(in the rows, 128 means zero)
Each named turn below is shown by a few rows before and after it. Which turns, in which order, take the first row of each later pair to the second? The first pair is answered.
vobu (before -> after):
[107 147 157 110 135 115 138 118]  ->  [ 91 140 136 130 131 106 134 107]
[180 120 132 192 129 158 126 124]  ->  [181 130 152  94 146 135 124 183]
[ 77 144 131 109 124 117 122 103]  ->  [ 96 143 147 148 114 140 129  83]
[126  98  97 160 126 123 111 144]  ->  [161 110 143 155 115 139 123 152]
nado (before -> after):
[117 119 108 131 127 121 139 142]  ->  [121 121 117 156 122 131 140 130]
[166 117 150 155 121 145 135 127]  ->  [141 109 130  93 137 118 124 164]
[102 139 107  91 135 112 123 127]  ->  [111 143 115 144 116 133 127  90]
mokev (before -> after):
[178  73  60 216 160 137 118 148]  ->  [ 96  77  26 190 168 102 110 124]
[144 145 110 123 138 142 113 143]  ->  [139 145 106 125 139 137 113 142]
[150 130 109 119 143 145 143 147]  ->  [145 121  94 131 145 142 139 145]
[ 96 133 136  80 122 125 134 134]  ->  [129 135 157  83 122 137 140 138]
Now pairs of rows:
Between the rows of a pair lie 2 to 3 turns.
[106 149 134  91 138 109 143 122]  ->  [116 137 106  94 151 105 136 143] -> mokev, mokev, vobu
[158 127 148 160 107 154 144 121]  ->  [ 86 133 110 145 113 132 134  97] -> mokev, mokev, mokev
[147 113 132 167 140 125 124 102]  ->  [165 125 168 138 133 125 132 114] -> mokev, vobu
[ 97 140 134  88 122  91 128 149]  ->  [104 119  99 109 139  95 119 162] -> mokev, mokev, vobu
[166 132 137 177 129 147 129 112]  ->  [172 145 169 122 125 141 133 137] -> mokev, vobu
[159 139 153 155 111 144 128 121]  ->  [158 147 160 129 115 147 129 135] -> mokev, mokev, vobu
[ 95 160 151  80 111 128 146 116]  ->  [ 77 144 101  85 127 114 136 126] -> mokev, vobu
[ 91 130 116  82 134 101 121 137]  ->  [133 147 167  86 115 128 131 132] -> nado, vobu, nado
[141 120 135 165 105 158 126 126]  ->  [151 127 158 127 105 154 126 150] -> mokev, vobu
[106 125  76 176 154 162 121 135]  ->  [ 61 148  99 103 147 132 119 133] -> mokev, mokev
[138 152 167  78 125 129 134 128]  ->  [106 147 138  72 133 110 126 120] -> vobu, mokev
[135 138 156  62 156 101 128 185]  ->  [179  98  97 169 164 131 117 182] -> mokev, mokev, mokev
[222 118 127 189 135 153 123 135]  ->  [ 98 107  40 130 166  83  99 134] -> nado, vobu, mokev
[104 156 158 103 110 112 130 119]  ->  [162 136 144 168 114 145 129 127] -> mokev, mokev, mokev
[121 129 163  76 104 117 130 152]  ->  [181 106 149 140 106 150 131 159] -> mokev, mokev
[ 51 126  40 191 126 103 100 122]  ->  [154 169 185  54 117 129 125 211] -> vobu, vobu
[115 105  56 154 140 125 100 130]  ->  [101 121  74 170 126 128 103  91] -> vobu, mokev, mokev
[111 114  80 168 136 128 121 105]  ->  [ 97 120  85  92 150 104 120 140] -> nado, vobu, nado
